In the rows, zero is written as 128.
Each path below is one point turned by a fixed rotation once a step. After each direction that follows a path, write how fast that rotation turns it, in deg/step (0 if it stays still).
Each turn is a multiple of 5 degrees from 10 to 175, or 0.
Each row of a path follows its step; steps can be skipped.

step 0: [139 126 124 138 119 133 121 128 128 124 130 128 129 130 135 119 140 137
 130 145 122 135 127 131  95 117 129 131 132 137 126]
step 1: [121 122 119 120 125 136 120 134 123 121 117 107 130 118 133 126 112 132
 105 122 134 130 134 115 129 128 117 136 131 137 127]
step 5: [150 145 128 115 122 124 134 129 129 120 122 143 132 139 127 142 128 136
 127 142 125 127 135 128 123 132 134 145 122 116 131]
step 6: [143 110 134 113 135 124 133 117 135 132 127 119 135 123 137 116 121 124
 132 127 122 123 123 119 104 119 131 129 125 141 131]
step 7: [122 130 126 134 109 142 129 142 125 126 113 106 138 131 127 124 133 132
 115 140 125 123 126 131 121 120 118 124 123 119 139]
step 8: [130 135 129 134 130 136 118 121 125 108 125 136 123 115 127 126 112 137
 125 133 118 135 133 106 134 117 137 136 140 125 136]
step 10: [112 139 121 118 117 134 132 127 124 132 139 123 133 124 119 140 118 129
 125 127 120 148 124 129 125 140 115 139 114 120 132]
step 11: [138 135 122 120 139 132 128 111 137 122 135 138 120 125 140 139 125 137
 118 134 124 127 141 143 116 130 140 119 131 125 142]
step 12: [148 127 139 116 130 130 136 137 123 135 120 126 120 142 132 133 132 130
 116 125 131 123 115 115 114 129 114 135 117 137 129]
step 13: [119 121 128 120 120 139 123 138 130 130 128 121 133 115 129 126 124 116
 135 144 128 121 130 130 115 114 140 148 121 123 143]
Speeds:
[130 130 130 133 123 130 128 133 131 128 130 133 130 125 125 129 133 124
 126 129 123 131 126 125 127 132 129 131 124 127 127]
140
[121 132 127 128 128 126 126 130 131 128 126 129 134 124 130 131 127 133
 123 128 127 124 134 128 130 131 127 128 129 128 131]
115
[124 131 130 130 130 128 125 127 125 129 130 133 132 134 129 127 126 128
 130 132 128 130 126 131 128 122 125 134 128 123 131]
135
[131 128 132 129 127 128 121 132 132 130 123 122 128 132 130 124 128 128
 129 129 125 130 131 129 129 126 131 132 128 133 130]
55

step 0: [116 133 125 119 136 136 135 111 134 128 124 124 109 130 124 127 129 129
 122 126 130 141 122 118 121 139 128 130 118 127 128]
step 3: [124 145 121 126 127 130 127 132 130 123 127 129 140 127 127 121 126 121
 114 143 125 132 125 116 144 126 136 126 113 129 120]
step 4: [131 132 132 141 140 136 119 134 112 129 122 130 139 130 117 138 114 115
 121 120 122 128 128 123 131 127 125 131 131 136 126]
step 5: [132 133 126 113 123 128 119 138 128 141 125 127 133 121 130 132 128 113
 113 129 126 117 118 144 135 117 130 134 122 127 132]
step 6: [119 140 140 127 123 141 138 122 124 121 130 127 132 121 133 137 117 115
 125 119 130 126 140 128 135 123 135 138 128 121 141]
step 7: [139 119 127 118 124 126 124 132 107 128 137 115 123 125 141 128 118 117
 125 124 132 130 121 129 121 136 123 133 127 122 139]
step 9: [135 133 128 132 129 128 133 116 127 128 126 130 116 121 154 122 120 133
 129 136 134 125 134 123 127 139 129 122 119 136 137]
step 10: [132 116 137 121 134 123 134 120 115 121 120 124 128 133 130 128 127 135
 124 129 111 131 125 121 119 136 140 113 125 131 120]
step 11: [132 133 120 125 133 113 124 119 139 136 132 142 121 131 123 119 117 123
 121 130 125 137 127 128 129 130 135 113 124 144 129]
step 13: [126 126 139 121 115 133 123 127 128 129 139 135 138 126 115 112 118 123
 113 124 119 121 122 125 126 133 123 127 130 138 121]
Speeds:
[127 124 127 125 127 127 128 128 129 128 126 129 129 130 132 135 130 128
 132 133 128 132 132 126 129 132 127 128 125 136 124]
45
[127 128 128 126 132 126 128 120 128 126 129 129 121 134 131 124 127 131
 129 130 125 126 126 126 128 124 125 124 130 129 125]
35
[132 125 134 128 123 124 128 127 131 129 131 126 130 130 128 124 124 133
 131 123 130 128 131 130 125 127 131 124 124 132 129]
20
[135 128 124 130 132 127 135 127 132 129 124 131 129 128 128 125 129 127
 129 125 127 127 126 125 130 135 130 126 127 127 124]
40

step 0: [124 142 136 133 131 132 127 120 123 129 105 125 135 124 129 120 126 117
 128 119 131 141 133 114 130 133 136 133 129 120 127]
step 1: [122 127 127 125 137 130 149 127 120 135 138 137 140 126 132 124 124 134
 127 123 119 140 137 117 133 136 138 124 128 124 120]
step 3: [129 133 140 115 131 120 130 133 132 144 126 125 128 150 128 131 132 123
 130 127 113 129 130 125 129 122 132 136 132 115 133]
step 4: [128 121 124 126 134 122 118 120 141 126 123 137 135 141 135 115 121 122
 127 121 124 131 136 125 137 143 121 140 128 116 131]
step 5: [135 125 133 123 133 124 128 127 130 111 130 142 130 126 125 129 123 130
 125 115 110 146 132 122 129 122 122 129 141 128 133]
step 6: [132 119 121 124 133 125 121 116 133 120 120 126 127 124 120 136 144 119
 135 127 114 138 128 115 134 128 144 134 127 131 123]
step 7: [137 125 128 137 132 128 125 129 119 138 121 128 140 142 129 137 134 124
 137 126 122 148 120 130 137 136 131 113 129 120 131]
step 8: [116 125 120 131 130 122 128 127 118 117 136 116 136 141 139 132 129 120
 122 129 134 139 130 116 128 140 130 130 142 123 132]
step 9: [124 143 122 115 127 124 119 144 123 125 123 131 128 125 137 130 131 135
 124 130 127 146 141 127 138 125 137 132 134 121 128]
step 11: [120 127 131 121 141 125 132 131 144 126 137 138 146 134 121 128 124 134
 137 140 127 141 120 125 135 129 127 125 127 121 130]
Speeds:
[129 126 130 130 129 129 129 134 127 123 133 133 130 124 131 132 125 127
 124 125 130 125 130 127 130 132 130 130 132 127 124]
100
[124 126 122 124 123 124 128 128 132 128 131 128 130 128 128 126 129 127
 133 130 126 124 130 124 126 134 132 128 128 132 126]
155
[134 128 124 124 129 134 126 130 124 130 128 127 132 128 128 126 127 129
 127 130 129 125 124 125 123 126 123 131 128 131 123]
0

step 0: [110 139 127 133 119 123 125 123 114 134 140 122 142 125 131 105 120 128
 129 133 128 126 139 123 126 118 148 126 137 126 134]
step 2: [126 142 130 137 129 124 106 114 113 137 115 124 131 119 118 121 121 128
 134 116 147 124 129 138 130 122 126 137 121 132 124]
step 4: [132 136 138 139 113 135 113 124 136 135 131 132 123 123 122 123 125 138
 142 148 130 128 119 120 134 124 145 135 116 141 119]
step 5: [116 129 120 128 110 132 114 141 132 139 128 124 129 106 139 134 120 117
 120 133 140 122 122 122 133 123 141 136 124 117 134]
step 6: [130 148 125 131 123 131 114 132 123 142 134 114 126 132 131 146 121 137
 118 126 134 142 132 115 133 127 134 117 125 127 110]
step 8: [132 132 129 143 112 141 114 139 123 131 139 118 131 125 129 130 129 141
 129 123 114 118 136 142 116 129 131 141 133 117 117]
step 9: [118 138 124 134 121 108 127 132 123 123 123 115 132 122 139 133 121 137
 137 134 109 119 126 132 133 113 138 132 111 131 115]
step 10: [117 135 122 136 117 120 120 135 135 118 126 118 144 109 128 111 124 138
 118 124 128 129 141 116 133 132 129 134 136 135 119]
step 12: [133 138 121 138 139 117 125 122 131 133 137 135 128 109 125 125 130 148
 127 116 143 122 140 134 128 127 139 141 110 121 126]
step 13: [138 121 132 144 115 129 126 127 131 134 133 123 139 126 137 122 124 142
 125 115 137 116 124 122 110 110 144 119 122 137 129]
Speeds:
[125 131 131 129 127 129 133 123 131 125 125 129 135 129 129 127 127 129
 130 126 132 128 130 128 128 128 125 136 124 132 130]
40
[124 129 121 126 126 129 127 125 128 127 122 128 126 131 123 127 126 127
 121 125 129 130 127 125 131 128 124 127 127 127 124]
80
[132 131 125 129 126 129 128 127 128 128 124 130 126 125 129 132 130 122
 130 128 129 126 127 134 128 127 128 135 129 121 126]
110

step 0: [136 129 130 138 109 126 139 132 131 140 126 133 127 139 132 121 134 128
 139 130 140 116 117 134 134 127 128 125 118 110 130]
step 1: [121 131 120 139 123 122 127 133 124 137 124 146 134 147 122 123 132 124
 128 131 140 122 122 140 138 127 124 130 112 121 119]
step 2: [123 139 123 126 127 113 114 137 126 131 120 132 125 136 127 122 127 128
 144 135 139 130 135 142 130 128 127 125 110 129 113]
step 4: [130 133 139 117 120 134 121 129 135 148 140 141 135 124 142 126 124 130
 143 139 128 132 125 124 130 130 126 129 112 129 129]
step 5: [129 136 135 123 119 131 118 130 121 142 134 146 138 130 133 121 126 139
 127 127 121 130 128 133 134 124 130 151 116 131 136]
step 6: [134 143 125 129 119 125 124 135 118 128 125 122 133 122 133 115 121 145
 140 127 127 131 126 135 134 123 136 147 118 119 135]
step 8: [131 139 127 140 126 134 138 138 125 137 120 140 128 138 133 115 126 123
 135 145 139 125 120 124 132 130 130 128 123 108 130]
step 9: [128 136 131 135 130 117 130 131 120 140 116 149 120 142 126 115 130 126
 123 139 133 131 135 140 126 132 127 132 119 118 121]
step 10: [130 133 127 128 138 113 128 123 119 133 126 134 124 122 133 123 126 136
 136 145 137 137 132 145 129 129 128 127 112 124 111]
step 13: [126 137 135 133 119 116 118 133 122 139 138 131 132 133 135 116 122 132
 124 127 112 135 132 126 127 126 144 142 115 126 132]
Speeds:
[120 130 125 132 129 127 124 131 128 125 127 124 129 133 126 124 126 122
 130 127 127 130 128 124 130 129 131 125 128 125 129]
60
[128 131 126 126 131 128 122 123 134 128 128 128 129 126 134 130 127 127
 127 126 126 128 125 126 125 125 133 132 125 129 134]
45
[130 130 134 128 127 128 129 128 130 125 132 127 127 124 130 128 131 125
 132 132 132 123 126 123 128 128 127 121 132 127 133]
90
[127 133 124 132 124 132 129 124 124 130 129 127 124 127 131 132 127 124
 127 125 132 124 132 129 128 129 130 132 132 123 127]
45
[128 127 132 125 124 133 126 127 126 128 135 126 132 125 128 123 125 126
 130 127 123 130 131 127 129 125 129 132 131 130 125]
45

step 0: [140 124 133 128 119 125 119 132 120 134 120 145 139 130 130 130 124 152
 131 128 113 121 117 135 122 123 128 134 124 130 117]
step 1: [147 124 125 130 122 133 118 132 108 133 131 124 134 121 137 114 139 121
 111 124 121 128 129 126 126 136 117 134 137 123 128]
step 2: [119 127 137 123 131 128 117 127 114 135 146 113 117 123 125 131 127 126
 128 132 121 118 132 124 139 136 133 142 126 144 118]
step 3: [121 140 141 130 129 140 145 119 120 133 120 122 116 139 131 131 128 115
 135 113 129 139 132 118 130 133 116 133 123 131 124]
step 6: [128 115 113 127 120 138 115 140 117 124 127 121 142 126 125 125 126 126
 128 134 136 120 144 143 123 138 123 127 120 121 122]
step 9: [123 137 135 135 137 117 144 138 136 121 130 132 127 130 143 128 118 139
 119 123 141 134 136 124 132 122 125 118 139 125 143]
step 10: [117 127 119 132 120 127 117 126 137 119 141 128 135 136 128 145 132 133
 118 121 132 130 112 141 125 121 138 117 124 122 139]
step 11: [119 112 128 113 125 130 118 134 128 122 111 125 130 135 126 125 131 122
 128 137 119 126 133 127 129 133 137 115 133 105 138]
step 12: [138 117 122 131 124 122 126 128 124 119 124 126 121 119 109 128 116 112
 141 139 131 122 118 130 121 114 135 141 133 125 130]
step 13: [135 133 145 129 130 116 139 125 130 140 119 140 116 123 132 120 136 133
 122 143 121 132 130 131 117 116 134 142 121 121 125]
Speeds:
[131 129 128 127 130 129 130 131 124 131 129 126 132 128 131 128 130 127
 130 125 121 124 123 123 131 129 123 127 124 131 122]
20
[130 133 132 128 129 125 128 131 131 130 130 123 120 128 126 125 126 126
 125 125 129 131 131 128 129 125 127 126 122 131 127]
65
[127 123 121 128 133 128 130 135 132 127 128 126 126 129 130 131 131 131
 130 130 129 128 128 126 127 123 125 129 125 126 133]
25
[123 129 126 127 123 129 127 126 129 132 123 131 127 127 131 130 129 130
 127 126 123 133 129 128 127 129 128 132 120 124 127]
140
[129 132 128 129 129 124 135 122 126 125 129 129 127 128 133 131 131 131
 133 126 131 126 130 126 124 130 132 124 125 130 129]
70
[128 128 130 126 126 131 130 128 128 129 131 132 126 137 126 130 135 126
 127 129 127 128 128 132 121 125 125 127 129 129 126]
145
[125 125 127 130 125 125 132 125 125 134 129 127 129 126 129 126 129 128
 125 128 126 125 133 128 129 125 125 133 129 135 133]
60

step 0: [129 123 132 126 138 137 133 133 110 121 124 111 128 128 122 114 128 138
 130 127 130 132 131 133 124 123 116 131 136 130 115]
step 2: [129 131 136 119 126 117 132 130 135 131 133 136 133 136 133 115 130 128
 108 114 132 121 133 123 130 125 120 124 135 114 135]
step 3: [143 128 141 139 137 123 122 138 132 129 132 143 127 129 122 121 135 116
 134 117 133 121 131 140 129 135 130 137 124 135 126]
step 5: [125 142 111 126 138 137 124 115 117 136 121 134 132 122 123 120 135 129
 120 130 131 138 120 135 132 133 124 130 126 120 118]
step 7: [128 122 134 120 122 124 126 122 118 136 124 113 126 135 128 119 122 139
 132 131 139 129 133 129 118 114 122 121 143 121 134]
step 8: [132 130 131 132 120 114 132 134 128 126 118 122 134 127 131 123 114 126
 125 107 132 125 116 142 115 125 129 134 121 125 124]
step 9: [130 136 132 133 121 125 129 130 146 122 140 125 127 132 136 127 136 131
 131 115 129 111 127 120 129 131 121 118 117 117 138]
step 10: [136 131 137 137 142 133 138 125 129 127 130 126 127 128 112 121 135 125
 132 130 143 117 132 128 136 138 124 136 129 117 118]
step 11: [125 119 125 133 126 142 133 125 131 138 116 133 124 108 128 123 128 122
 133 133 126 127 125 120 128 144 127 136 116 136 133]
step 13: [134 123 133 129 128 130 127 135 104 137 133 131 120 135 129 122 119 117
 130 126 128 137 124 147 133 123 136 123 125 133 129]
Speeds:
[127 131 127 126 130 123 130 123 125 129 130 128 121 125 130 129 132 129
 128 127 128 131 129 132 127 134 132 128 131 132 132]
45
[128 125 126 128 122 128 129 134 127 129 125 129 126 131 128 132 130 125
 131 126 129 126 121 128 128 132 129 130 124 135 130]
145
[125 125 127 131 129 129 124 127 128 121 128 130 125 123 131 125 125 120
 131 124 125 129 130 130 124 128 128 129 126 130 125]
140
[132 126 131 126 130 132 126 129 126 127 134 123 125 133 125 126 128 126
 136 130 128 124 131 129 130 127 130 128 131 132 127]
110
[128 130 132 128 134 125 128 131 128 126 125 126 128 131 132 130 123 128
 129 120 129 125 126 125 127 127 129 126 133 128 132]
55
[127 134 130 135 130 129 130 127 132 123 131 130 133 129 128 131 132 128
 130 130 130 126 124 134 126 128 127 125 127 128 130]
65

step 0: [132 147 123 123 142 128 125 129 115 128 124 136 123 145 126 129 115 120
 131 121 127 129 143 138 129 125 131 125 124 116 118]
step 1: [118 125 121 130 132 136 129 121 116 122 131 138 132 113 135 143 127 113
 116 133 127 136 128 134 120 126 135 115 120 128 142]
step 3: [124 136 127 136 138 118 128 124 125 142 113 139 130 132 121 130 132 133
 137 119 127 119 123 121 118 135 123 108 140 119 133]
step 4: [111 128 120 136 124 140 145 113 130 124 119 124 123 120 132 130 137 132
 136 133 142 135 129 130 129 125 123 137 139 124 140]
step 5: [119 142 131 129 136 132 123 134 115 134 129 128 127 143 127 127 137 131
 135 116 128 133 143 130 128 123 130 151 126 127 117]
step 7: [120 129 130 116 124 126 125 114 145 117 131 143 123 121 144 126 129 136
 126 132 118 137 133 142 124 120 138 134 128 136 132]
step 8: [122 136 135 132 139 122 111 131 126 136 127 138 126 128 125 127 135 128
 130 111 119 129 127 121 130 134 137 114 147 142 126]
step 10: [123 147 123 124 123 122 142 125 131 132 131 128 126 126 120 122 136 140
 131 120 123 136 144 119 135 111 127 140 123 127 119]
step 12: [129 130 124 123 129 143 127 114 132 122 133 126 119 130 141 129 109 131
 119 142 114 136 134 139 123 122 133 131 134 117 125]
step 13: [129 143 127 121 134 118 119 118 119 126 129 146 118 128 120 133 127 118
 122 120 126 131 125 126 134 117 146 116 128 136 120]
Speeds:
[122 127 124 125 124 127 124 130 128 130 129 126 128 136 131 133 126 126
 129 132 129 130 128 131 132 126 131 128 126 125 126]
60
[132 121 130 126 126 129 131 126 128 123 128 130 132 126 130 132 125 127
 135 131 131 129 131 128 130 129 129 132 133 128 126]
145
[129 130 126 126 124 133 123 128 127 121 128 133 131 128 127 129 125 127
 126 123 125 124 126 134 128 127 129 126 128 132 129]
60

step 0: [126 130 125 120 123 127 135 124 120 128 114 138 130 132 114 132 121 124
 148 131 132 127 121 127 122 146 132 129 121 133 116]
step 1: [136 136 136 135 137 121 136 131 125 126 129 117 129 119 134 110 128 132
 139 139 116 132 128 134 129 135 129 112 137 136 122]
step 2: [137 132 131 121 122 120 143 134 129 133 118 126 126 135 128 142 125 130
 134 121 141 134 127 133 120 113 134 121 134 134 117]
step 3: [128 119 143 124 122 131 140 117 134 135 128 131 133 121 128 129 134 125
 149 131 122 130 127 123 126 144 136 121 120 122 124]
step 4: [137 135 129 129 129 113 136 127 134 124 125 122 114 139 129 121 144 133
 137 135 122 132 122 121 128 126 121 121 138 144 130]
step 6: [144 125 152 125 127 128 137 115 126 125 130 132 128 125 126 121 137 131
 134 139 132 127 131 117 140 127 129 133 124 133 118]
step 7: [136 136 123 113 120 125 132 126 137 127 121 117 126 129 145 135 131 141
 136 133 123 136 127 126 122 126 121 132 125 142 139]
step 11: [127 117 139 120 130 134 136 120 125 132 108 121 127 119 122 144 133 128
 132 129 131 121 132 131 144 130 125 118 137 134 126]
step 12: [138 128 129 122 138 137 138 134 132 135 136 132 111 126 123 130 135 131
 140 132 122 129 125 132 122 134 139 130 121 143 139]
step 13: [129 118 120 121 132 121 125 127 121 146 129 129 129 121 132 127 146 142
 131 128 134 129 130 125 120 127 118 116 142 133 119]
Speeds:
[128 127 132 127 127 127 127 125 126 127 123 132 126 125 124 127 126 123
 131 128 132 126 133 127 132 134 130 129 126 122 130]
130
[124 123 126 130 132 127 126 129 125 133 128 129 135 124 131 129 130 126
 131 133 125 129 128 125 126 129 128 129 126 125 123]
145
[133 128 127 127 128 125 121 134 125 128 132 125 126 126 124 131 128 125
 127 129 129 134 126 128 131 132 129 124 127 130 127]
95
[126 127 127 122 129 129 131 126 133 124 132 127 130 125 126 129 126 126
 128 131 125 132 132 135 123 131 127 127 125 127 130]
160
[131 129 126 127 123 131 124 125 128 127 126 127 130 121 134 131 127 128
 130 127 126 124 123 130 127 130 126 123 131 125 131]
170
[127 129 134 129 128 133 131 129 128 129 127 130 131 128 124 137 128 122
 123 129 129 127 123 129 127 125 131 128 130 128 128]
120

step 0: [120 121 126 132 139 134 152 139 130 132 141 134 124 128 123 125 141 117
 128 130 127 125 138 139 123 123 137 129 128 146 126]
step 1: [132 132 134 124 127 122 130 143 120 136 120 111 138 117 139 121 118 120
 139 135 131 137 115 133 118 121 118 124 124 124 132]
step 3: [137 121 124 135 129 134 143 136 126 123 138 132 116 133 120 124 138 125
 132 133 121 135 131 121 125 142 107 145 126 130 120]
step 5: [144 131 137 136 127 131 115 127 136 132 146 126 144 115 129 127 129 131
 119 128 130 138 124 124 133 110 135 131 128 127 117]
step 6: [125 122 143 115 124 138 126 118 130 128 125 125 115 120 128 137 132 122
 131 133 133 119 140 121 135 139 111 136 118 126 113]
step 7: [130 120 101 121 126 132 136 129 118 126 132 116 131 136 124 126 127 129
 116 121 130 123 132 145 122 131 132 137 130 115 121]
step 8: [130 132 132 140 125 113 123 138 137 120 128 133 141 126 140 153 129 132
 124 128 139 138 130 123 114 127 126 124 132 123 122]
step 9: [125 131 138 122 131 151 118 129 129 117 125 120 133 127 123 131 139 127
 134 114 131 116 119 115 141 131 130 122 136 130 119]
step 12: [117 134 130 123 123 132 135 133 133 118 126 129 136 130 146 117 141 120
 141 123 129 128 123 122 125 103 128 123 133 132 116]
step 13: [135 137 133 119 143 123 130 124 129 131 119 121 126 121 117 133 143 120
 134 131 145 124 122 136 135 130 119 134 129 126 149]
Speeds:
[127 130 128 128 127 134 131 132 129 128 130 128 125 129 128 128 121 123
 133 128 131 129 130 122 127 132 127 126 130 131 124]
130
[134 124 129 132 131 130 124 131 130 123 129 131 129 132 127 129 128 129
 130 125 122 126 126 124 129 132 130 126 127 129 133]
65
[133 122 125 127 128 125 130 128 126 129 128 126 129 127 129 129 123 125
 127 134 130 122 125 130 129 129 127 127 136 128 132]
115
[127 126 125 129 132 132 128 129 131 124 126 127 120 127 127 127 134 130
 131 134 131 125 127 127 132 126 129 132 128 128 127]
110
